Each path below is one point turned by a fixed rotation once a step. After each direction that follows a path, write how fast that rotation turns it, in deg/step (0 if it stays still).
Each turn is a multiple of 5 degrees from 10 to 175, or 0.
Each row of a path follows its step; steps can be skipped.
path 1
step 3: [ -7  28 -38  11 -28   1 -18  -1 -11 -19   4 -11  19  -7  -8  -8  12 -28
   7 -15   2  -9  -2   8 -12  43  -2  -3  -3   5 -22  -5 -12 -14 -29  21
 -15  23 -31  26  28 -19  38  -2 -21  16 -15  23  -1  -6  22   7   6 -24
   5   1 -22 -24   1   9  -8   4  -4 -24 -34   8  -5]
step 5: [ 32   7  18  -5 -10   2   3   2  -2  12 -30   3  16  -7  12  20  15   0
  17  15  24   9 -21  19  -2   9 -12  30  -3  33  11   3  -7  11  -6  -8
 -46  50 -18   2  26  17  12  17   3  -9  35  29   7  -1 -14  16  -3  15
 -15   0  10   2  11   0 -17  28   3  10 -11  -3 -28]
step 10: [ -6 -33 -19 -28   6 -11   5  -1  -3  14  -3 -26  11  -3  -9  16   9  27
 -23  -6 -11  11   0 -19  -6  18  37 -18 -18 -12 -34   7 -27  -4  -8  19
  -5   8  -3  -5 -45 -10  21  28 -14  -4 -45 -23  26  -1 -16  -8 -16   6
   8   8   2  -8  -9  16  -4  34   0 -11  24  18 -11]
step 12: [ 15  10  18 -10  -6  14  20   0  -4 -15 -13  12   0  -8 -12  -6  23   4
  17  15  15  26   3 -11  -1  31 -18 -21  -9  -7 -32   7  47   7 -22  12
 -12 -23   3  36  -4 -43   9  25 -38  18 -15  18  13   1 -18  19 -20  11
 -17  -4 -33   2  -1  -6  -7 -12   6   1   3  15  16]
step 13: [-11   8  13   2  15 -27  -7  14  12  41 -27   9   3  15 -10 -13  50  -1
 -17 -12  -6  29 -25  19  -3  16   1 -13 -23  13   3   7 -15  -4 -39   9
 -18  40  14  -6  -8   6   2  12 -18  15 -24  23  19 -38   5  18  -7   9
  -4   4  16   9   6   3  -4  30 -14   8  -1  -9  -8]
step 16: [ -8  -8  29  10  -9  21  -6  33 -16   5 -12  32 -10 -15  15   8   8  -3
   3  19  23   9  -6  11  25  24  19 -10 -18  -6  31  16  12   9 -21  25
 -49  -7   2   2 -16   1  17  49 -12 -17 -14   6  21  -2  -7  -4   0 -14
  -9 -16  13  17 -14  16 -34  16 -29   7   4  11  12]
step 17: [  4   4   6  -4 -24  26  -7 -19  16  19   4  19 -26 -24  12   8   3  20
 -22  16 -19  12 -21  40   4   8  10 -16  13  22  15   8 -15   6   5 -25
 -11  52  -6   7   0  18  21 -20  18  -9   0   5   0 -52  -1   2 -18   8
 -18  29   9  -9 -20   4 -13  18  12   8   2   1  12]
step 27: [  9  -9  20   0   8  29  23   7 -33  11  -5   7 -11  -3 -19  17   7  15
  -7  18   2   8 -19 -19  13   4   0  -4   1   9 -37   1   2  22 -35 -24
 -26 -19 -33  -7  11   4  37  28   4 -23  -3 -19   2  15 -34  -2   3  27
 -10  35 -14  10 -24   4  -4  14   8  13  23   4 -19]
step 29: [  4   2  -7 -19 -22  -8  25 -10  12   5 -10 -26 -15 -17   2  32   1   3
   9  -5 -21  25   4   6 -12  32  40 -34  -3 -16  -9  -2  14  -9 -12 -27
   3  -2  26  33 -25 -20  18   7  -4  -7 -29 -10  -4 -32  -2   0 -35  -1
 -21  20   4 -32 -17   1  19  19  25  -8   3  11  -8]
[ -3   0   4  10  -2   5  -5  -2   0  -3   0   0  -5   6  -2   4  -1   4
   2  -3   1   2   3   1  -3  -2   0  -5   2   3  -1  -4   6   0   4  -2
  -9 -10 -10  -5   4   0   3   6   0  10   4  -2  11   6   7   3   3  -3
  -3  -4  -5   1  -4  -4  10  -4  -3   3   4  -1  -3] => 95
[ 1  4 -3 -2 -4 -4 -6 -2  6 -2  0  5 -4  8 -2 -1  5  2 -4 -2 -2  0  5  0
 -8  6 -8  4  6 -5 -8  7  0 -3 -3  8  5  2  1 -1 -4 -1 -2  6  4 -2 -4  0
  5  2 -5  1 -1  6  2 -7 -2 -2 15  0 10 -1  0  3 -2  5  4] => 35
[-10  -8   4   1  11  -3   2   0  -5 -10  -6  -2   1  -2   4  -3   2   1
  -1   4  -1   4  -5   1  -5   1   3   4   4  -6   4   6   7  -5  -2   0
   0   5  -4  -3  -6  -7  -3   2  -3  -3  -2  -2   2   1   2   4   3   1
   0  12  -4  -2   1  -8   3   0  10   4  -2  -4  -3] => 20
[  0  -2  -9  -7   0   8   1   0  -1  -2   3  -2  -2  -3   3  -8   4   1
  -3   5   0  -6   0   9  -5  -4  -3  -1   1  -2  -1  -6   4 -12   8   5
  -4  -4  -1   2   3  -5   4  -5   7   2   3   4   0  -6   2  -3  -4   5
  -5   4  -7   0   2  -8  -4  -3  -6  -3   0   0   9] => 130
[ -4  -6  -8   5   0  -1   2  -6   0  -4   0  -1  -1  -2   3  -3   0   0
   4  -3   6  -4  -5   1   2  -4  -2 -11  -5  -4  -3   5   1  -1  -9   5
   0   2  -1 -10   1   1  -3   2  -6   0  -4   5  -2  -1   5  -5   0  13
   5  -4   5   7  -5   2   1  -6  -5   0   3   9  -4] => 120
[-8 -1 -6  7 -1  0  5 -3  3 -3 -2  4 -2 -9  2 10 -2  8 -2  2  5  1  0 -5
  4  8  2  0  3 -1  2 -2  1 -4 -4 -2 -1 -3  5  1 -5  8  2  1 17 -7  9 -5
  0 -5 -4 -2  0 -1 -5  3  3 -1  3  1  1 -6 -3 -1  1  2 -5] => 35
[ -3   5   6   1   5   0   2   8   5  -2   0   8   1   1   3   3 -11  -8
   1  -2   0   1   4   5 -11   0   7   4  -6  -7  -5  -9   3   2  -7   1
   6   2  -4   1   4   2  -5   6   1  -7  -1  -1   1  -4   8  -2   2   2
  -7   1   5   3  -2  -2   2   0  -5  -5   4  -1   8] => 145
path 2
step 4: [  2 -18 -25  24   9 -24 -21   2   5 -11  20  11  23 -25   7   4   4  42
  11   9   0  22 -12  31 -21   0  11   2 -10  17   2 -10  -5   1 -13  32
  -1   5  -2  12  -2 -47  -5   7   2  19  -1 -16  -9  20  14   7  27 -18
  17 -51 -25 -19  21  18  28  12 -10  -5 -12  -4  12]
step 5: [ 23  -7 -43   5 -31  -3   5   6   0 -18  -9 -35   6   5 -21   4  11  -5
   4  43 -48   4  10 -28  -8 -16  -3   6  21 -14   3   1  16   7  -2  22
  12 -19   0   7 -19  -5  23   9   1 -14  44  30   5  -1  -5   2   0 -17
 -34   9  -5   3  21   5 -18  24  11   1 -13  11   7]
step 8: [ -5   8 -31  10  -7  -9   7  -9  -2  13 -11  -2 -34  14   4  -8   4   6
 -24   4 -18 -26   3 -24  -3 -17 -16  -4  14  33  24   7  14  37 -12   5
  31 -31  43 -21 -17  31 -15 -10  -8  19  -7   6   6 -23   0  -5 -21 -14
  11   3  31 -10  10  -9  -7  30  13  -6  -7 -32   9]
step 11: [ 30  17 -31  33 -26  12  26  20 -30   4   3 -22 -16   9  -6  10  -1 -23
  16  16 -16 -11   6  -4  13 -21  19 -10  14  14   4  -9 -39  35 -15   4
  13   6  -5 -18  18 -27   2  14  25  19  28   1 -15  30   3  18 -11 -14
  -5 -15  14  -9   3 -11  -3  13  26  -6   8 -28   6]
step 13: [ 12  16  28 -29   1 -25   7  -6  10  16  24   6  24  -4   6   4  13  19
   5  24 -20  29   7  -4  26 -32  40  10  -9  21 -16  10  11  -1  -5  15
  -5  13   4  16  28  -2 -14  17  23   3  16   3 -27  -5  28   0  -2  31
 -12 -12  14 -19   6  18  -7  -3 -38  20 -15  23  14]
step 16: [-23  16  -3   2  17 -13 -35 -11  15  27  16 -19  -1 -35  -5 -23  18  16
  -6  -3   6  41 -16 -41 -22 -10   0   9 -37  10  -6   4  14 -14  -7 -14
 -36   0   6  20  12  29  -6  18  22  11  -4  13 -18   1  25  13   0 -12
  36   1  -1   6  -2   7 -21  18  11  -1  21   1  13]
step 17: [ 28  -2 -15  27   4   0  -7 -12 -24  -6   8   0 -30  11 -23 -31  -8   1
 -28   9   6 -29  -5   2  -5   8 -11 -16  -1  12  -2  -4 -27 -15 -34  14
  20 -13  -5  25 -10  -2   0  19  -5   5   9  11 -23  11  28  30 -14  -4
 -10 -19 -19   1  31  -3  20 -19  32 -22 -26 -37  20]
step 18: [ -4  -1  12 -15   0  15   5  13 -26 -12   3 -20  15  11 -23  -3  11 -44
 -19  23  -6  -5  15 -16 -19 -18  23  16  12   3   7 -20  -8   1   8  -2
  -5 -43 -30   9 -24   1 -25  -5  -5   1  -8  15   9 -42 -10   2 -18 -34
  -1   1   2  17  -6 -37  17   3  17  16  37  17 -13]
step 21: [ -8 -25 -17 -17 -14  19  16  25   8  11  -9 -20 -25   5   1   7   5   0
 -10   0 -36 -20  17  -4  -2 -11   6  11 -11  15   4 -15   0 -10  -9  21
  -3 -22  13   6  -2 -32  -4  12 -42  21   2 -16  15 -13 -23 -16  12 -24
 -29 -15  31 -14 -28  -1  -2  36 -14  26 -12  35  15]
[ 6  0 -1  3 -6  4 -2  0 -5  1  0 -5 -1 -8 -1  2  2 -3  5 -4  1 -1 12  2
 -3 -8 -1 -2 -5  2  9  8 -4 10  2 -3  7 -2 -1  3 -8  4  1  0 -7  7  2  1
  5  1 -4 -5 -5  0 -7 -3 -6 -1 -1  4  4 -3  3 -4 -7 -2  6] => 115
[  2  -6   0   4   6  -4  -6  -6  -6  -7   8  -6   4  -5   2  -1   5   2
   1  -3  -3   3   2  -7  -1  -2   0  -1   1  -3  -4   7  -3   5  -4   4
   3  -3  10   3  12   2  -5   0   0 -10  -1  -4   3   7   0   4  -4   1
   2  -4  -1  -2  -2   1  -5  -1  -9  -6   0  -4  -5] => 120
[11 -3  5 -3  1 -5 -2  6 -6  5  0  0  4  0 -9 -7  0  5  4  7  0  0 -6  3
 -4 -5 -5  1  3  1  2  2  6 -2  2 -2  4 -8  4 -6 -2 -3  0  4 -4  0  4 -1
  3 -8  2  0  3  0  0 -1  7  3 -8 11  0 -3 -1  0  7  6 -7] => 135
[ 0  0 -1 -6 10  4 -8 -4  8 -5  1  4  1  0 -1 -3  0  1  1 -2 -1  5  4 -1
  1 -3 -3 -8  3  7 -1 -4  4  4  4  0 -1  2 -7  2 -5 -1  2  2 10  2  9 -5
 -6  3  3 -3 -4 -9  4  2  1 -4 -8  8  2 -2 -8 -1  1 -7  5] => 120
[ -9   2   8  -1  -6  -3   3   1  -3  -8   4  -8  -2   3   2  -5  -2  -2
   0  -4   5   5  -1  -3   4   5  -1   2   6   4   8  -1   3   5  -1   3
   3  -5  -9  -3   2   5   4   7  -3   3   5   5  -2  -2   2  -3   3   7
   3  -2   5   3   0  -2   6   0 -12   1  -7  -2  -6] => 60
[-10  -2  -8  -1   0  -2  -8  -2   1  11   4   1  -1  -5  -3  -2  -2  -6
   1  -1   8   0   4   0   2   6   7   3  11   3  -2   3  -6   2   0  -3
   0  -7  -5  -1  -3  -4  -2   1   3  -5   3  -4   3  -6  -1  10   0   4
  -3  -2   1  -6  -2   2   1  -5   7   2   2  -5  -4] => 45
path 3
step 0: [ 32 -11   3 -31 -41   7  -6  31   9  21  35  -7   6  -2  -6  -8  21 -16
  -9 -10 -18   8 -16  -3 -45  10  14 -14  -9  22  -1 -23 -11  -6   1 -10
  25 -11  -8  -3  11  17  -9 -17  19  12 -20 -25 -18  25   8  34  21  23
 -13  -8  21  -1   1   5  15 -16 -20 -23   7  -7   0]
step 10: [ 11   9  16 -26 -21 -15   2  38   5 -14  25  24  16 -12 -10   2  -2  27
  32  10  14  24 -20   4  -9  -3  16 -27  -4  15  -7 -30  -4   9  -1   8
  18  27  24  27   9   3  -8  11 -11 -16 -47  17  11   0   7  33  16 -11
  16 -11  24  12 -19   8  21  19   0 -14  -7  -5 -20]
step 11: [-14   4   9 -37  18 -23  15 -11   9  12  -9  -5   6   4  30  15  17  13
  11  13  -6  -8 -24 -18  25  39  23  -6  18   3  10 -11 -12 -11 -18   6
  18   5  30   9  10  38  -7  15 -16 -27   4   2   6  15   0  -5  15 -10
   4 -10  18 -22   2 -16  49   9 -24 -35  16   0  -9]
step 13: [ -6  -3  11  -1 -10   0  13   4  -1   2  25  -2   4 -34 -15  -1  10 -12
  28 -31 -40  24 -21 -15 -31   3 -11  13   6 -12  12 -20   8  20 -14 -39
  24  17  50 -10  -7   4  -9 -22   7  -8 -14  -6  -5 -18  12  25  13  11
   2  -3  16   6  -8 -13  23 -11   7  -7 -31  31   2]
step 17: [  8  -1  -8  -5  18  20 -18  -4 -22  20  -1 -16   0 -17 -14  18  25  12
   4 -11 -12  20   7  -9 -16  -6  25 -14  16  22  10 -14   3 -28   1   3
  42   4  18 -12  -1  32  -8  -3  18 -22  16 -29 -27  -3 -18  32   8   4
  13  25  27  15 -17  -8  40  14  -3 -36   2   8  11]
step 18: [ 15 -23   6  -4   7 -21 -18  22 -34 -19  -2  10   1   3  12  -3  -2   8
   2   6 -30 -14  -9 -15 -18 -17  -1 -37  -6 -13   8 -32  -2   8  -2 -19
  17  -2 -12  -1 -22  28  13  -5  30 -31 -36  11  -5  27  -7  -8  -7  35
 -16  13   4  28  -2 -12  31   8 -12 -35  -3 -11 -10]
step 19: [-16 -14   6 -43   0  -9   5  18  25 -10  23   7 -10  14   0  10 -21   1
  12  12 -27   7 -20  13   5  18  -5 -12  -1 -15 -25  -4 -13  35  14 -29
  41  26  -8 -13  -4   9 -15 -13  13  -8 -36   3   4  11  -7  32  27  -8
  26   4  -6 -10 -13   3  36   6 -25   2 -16 -12  11]
step 25: [-13  -6  10 -14   0  20   9  44  -9  22  -8   7 -13  11  -5  -6   8 -26
  20 -41 -30  14 -20  -8  -7 -13  -8 -12 -15  -7 -31 -18  23 -19 -22  -9
   3   2  29 -17 -32  10 -41  16  18   1 -18 -27   9   8   2  29  -4 -14
  10   4  -9 -11  14 -12  20 -10  -8 -11 -24  -7  13]
step 27: [  0   2  -3 -46   4  -5  -3   4   5 -14   0   0  13   9  -3  10  -5  28
   8   3   9  -5 -22  -3 -19  -1   2 -33   3 -34   1  -8 -17  -8  -1 -13
   1   5  15   2  -3  45  10  29   2 -49  -8   0  -5  13 -19  -8  38  -9
   2   7  35   8   0 -18   6  13   9 -54  12   4  14]
[-1  6  2 -2 -3 -5  5 -9  5 -6  6 -1  0  1  1 -3  8 -1  2  4 -4  1  6 -2
  4  0 -7  9  5 -3  6 -2 -3  4 -1  0 -4  3  2 -5  3 -3  3 -6  5 -7 -9  1
 -2 -4 -1 -7 -4 -2  1 -6  0 -8 -1  0 -4 -2  7 -5 -2  1 13] => 45
[ -4   0   5  -7   0   6  -1   1  -1  -7   2   4   1   0  -7  12   0  -3
   2  -1  -6   2  -2   5  -4   0   1   4  -3   0  -2   4  -1   1  -1   5
   3   6   7  -1   4  -2  -2   5  -3  -7  -4  12   3  -6   2  -3   5  -1
   2   6 -10   6  11  -6  -2  -6   1   3  -2   2  -1] => 125
[ 5 -6 -6 -6  0  5  1 -2  1  0  7 -9 -4 -3 -9 -1 -1  7  0 -1  2 -3  4  1
 -9  5  7  1  8 -2  5 -4 -3 -2  1  0 -6 10  2  7  8 -2 -3  4 -6  2  2  1
 -4 -4  2  6 -2  2 -1 -1  5  0 -6 -7 -1  0  9 -3  3 -1 -3] => 110
[-1 -2 -5  0  5 -4  3  7  3  4  0 -8 -5 -9 -4  1 -1  3  1 -1 -9  3  2  3
  4 -8  0  3  8 -7 -8  5  3  9  1 -5 -2  8 -4 -1 -5 -1  3  1  2  0 -4 -8
  3  1  4 -4 -5  5 -5  2 -7 -3  5 -2  4  6  1  6 -3  3 -3] => 65
[ -1  -7  -1   1   9  -4  -2   2   5  -4  -6   1  -3   0   7  -2   3  -1
  -4   0   2   0  -1  10  -6   0  -1   5   7   5 -11   2 -11   0  -1   6
  -4  -4   3   3  -4  -1  -2   0  -3  -8   0   0  -1   2   2   2   1   5
   8 -12  -2   3  -8  -3  -2  -5  -4  -1  -5   5   1] => 85
[ -4   1  -4   4   5   8  -7   0  -3  -6  -4   2   0   9   0   2   0   2
   2  -1  -6  -4   3  -5  -2  -8   2   2   1  -6  -2   4  -3  -8   9 -10
  -7   0   2  -4  -1  -5  -8   2  10  -6   2  -7   0   0  -1   1   0  -8
   0   3   6   5  -2  -1  -7   3   2  -2   0   4  -1] => 35
path 4
step 0: [-10  23 -40  25   1 -12  12  -1  14  -7 -33 -40  -6   9 -22   4  -4  -4
   3   7 -19   9   7   8   8  16  -4 -23  18   8  -7  -4 -18   8   7   2
  15   0  15  20 -10  -2  -9 -26  -4   3  -1  28 -15   7   5  19  55  21
  12  10  17   5   4   9 -12  31  15   1 -25   5 -14]
step 2: [ 11  -5  -1   0   7  -9  -1 -10  -1   2   2  12  16 -16 -20  -4 -14  -8
 -17  -9 -44  -9  10  18  23 -23 -22   5   3  28  39  -6   7  -5 -19  -5
 -31   2  12   7   5  20  13   7  -2  10 -21  12 -24  14  19   0 -18 -10
  16  40  17  17 -34  -7  19   5 -36   4  -7   1   4]
step 6: [ 13  19 -20  -8   7  14 -11  -1 -13  -3 -15 -14 -18  10 -12 -15 -29 -23
 -12   2   7 -27   6  11  24   2   7  22   4  -2 -31 -14   6   1 -19  32
 -13  -7   1  -1  42  23  33 -12 -34  -8   3  31 -20  -2  -7   6  -9  -3
   3  28   1  15 -25  -7   8  -2  -2  27   4 -22  17]
step 10: [  6  29   9 -46  18  35 -26 -18 -14  -5   6  27   2  11 -15  14  -3   0
  -8 -10 -12   2  25 -14 -20 -32 -10  -3   6  -2  -7 -21  -6 -13  16  11
  16 -11   9 -26  -7   6  14  12   7 -15  14  55 -16 -24  19   0   6  -3
   8  35   6   9 -10  -4   6   6  -2   5  -2   6  13]
step 14: [ -7 -13  -6 -20 -20  18  -2  -3   2  -6  19 -11 -33   8  -9  10   2 -21
 -20 -16 -41  11  15 -11  -7 -37 -24  21  -4  25  -2 -17 -11  24   9  17
 -15  15  21 -23   2  14   0 -22  -9 -11   1   2  -1 -36 -12 -30 -15  -3
 -29   4   2  10 -15   7  14 -15  -8  31   3 -18  -9]
step 18: [ -6  -1 -16  -3  21  14   6  25 -34 -15   8 -11 -11 -35 -16  22 -21  -8
 -12   7   2   5   4   5  10 -32  12 -23 -11   6 -14 -31   5  -1  53   4
 -33  -3   5  18  -4 -16  24 -37  14 -12   0   3 -10 -19  -9 -11  14  27
   1  24   5   7 -13  10   4  -7  -5  12 -11  -6  13]
step 19: [  0   4  22 -12   4 -16 -18   2  18  19  -7  -9  -1  -8 -13  25   6  -8
  27 -32 -18  18   6 -19   0  -8  20  -9  -7  18  26 -17 -10   7 -13  24
  19  -8  26  26  25   3  13   8  22  18 -41  10 -13   1  12 -23 -19  26
 -18  -6 -39  -2   0  20   9 -12  10   8  27   1  -3]
step 26: [-25  19  -8   3  10 -10 -15   1 -12 -17   0 -11   8  14  -8  -7   1   6
 -21 -27   3  16  -2   0 -14 -19  32  15  -9  38 -40 -18 -10  11 -11   5
  15   4  13  17  22  12  -9 -16  13 -18  -8   5   5 -33 -15  17  30  25
 -41   8  30 -18  28   6 -16  -6  14  15   4   1   3]
step 29: [ 14  -8 -20  17  12 -30 -14  -6  -6  -8   8 -34 -20 -11  -1 -29 -20  -2
 -17 -35   6   2 -28 -23  -7  22  18 -19  10   9 -26 -19 -14  12  -4   1
  17  14  14 -17   0  -6   3 -24 -11 -13  -5  19 -17   5 -10   4   2   6
  24  22  20  33  14  18  11 -24  -9   3  -4 -23 -17]
[ -3   1  -1  -5  -2   0   0  -8   2  -2  -1  -1   8   3  -1  -2  -3   0
   2   5   4   4  -7  -1  -4  -8  -1  -3  -5   1   5  -1   8  -3   6  -9
  -2 -11   0   2   1  -4   0 -10   2   5   1   2  -5   0   4   4   9   3
   1   6  11   1   4  -2  -7   0   5  -3   1  -7   5] => 140
[  4   1  -4  -5   2  -7   3   4   1  -2   0   3   7   0   1   0   7   5
   0  -3   3   5  -6  -6  -3   3  -1   0   0  -1  -8   2   0   7  -1  -2
  -7   7   2   0   0   2   7   0   0   0  -2   4  -2  -5   1 -16  12   9
  -1   2  -2  -3  -8  -3  -3   5   0   5   3   0   0] => 95
[-12   5  -1   1  -5  -3   6   8   4   1  -1   3   0  -4   5  -1   3  -6
  -1   0  -5   2   5  -1   7  -5  -9   1   3   3  -2   1   7  -5   5   0
  -1   4   2   8   4   5  -6  -4  -1   1   1   6   6   4  -1  -6   0   3
   0  -1   3  -6  -2   4   0   2  -9 -11  -3  -7  -4] => 155
[ 0 -2  0  2 -2 -6  2 -9  5 -3 -4 -5  1 -5 -1 -5 -2  3  3 -6  6 -9  0 -1
  2 -3 -1  0  6 -2 -5  1  3  1  4  3 13 -1  0  4  3  2  5  6  1 -8 -8  7
  0  8  4  6  1  8 -8  3 -2  0 -1 -5 -3 -7 -7  2  1  1  4] => 110
[  2  -1   8   3  -3  -1  -5   2   6   6   4  -1  -7   4   7  -5   3   5
   5   4   2  -2  -7   2   8  -5   1   1   4  -1  -8  -4   4  -5   1  -7
  -4   2   8  -5   2   4  -1  -2  -2  -5   3  -2  -6  -6   8   5  -6   0
   4   6   3   2 -10  -2   4   3  -2  -2   4   7  -2] => 95
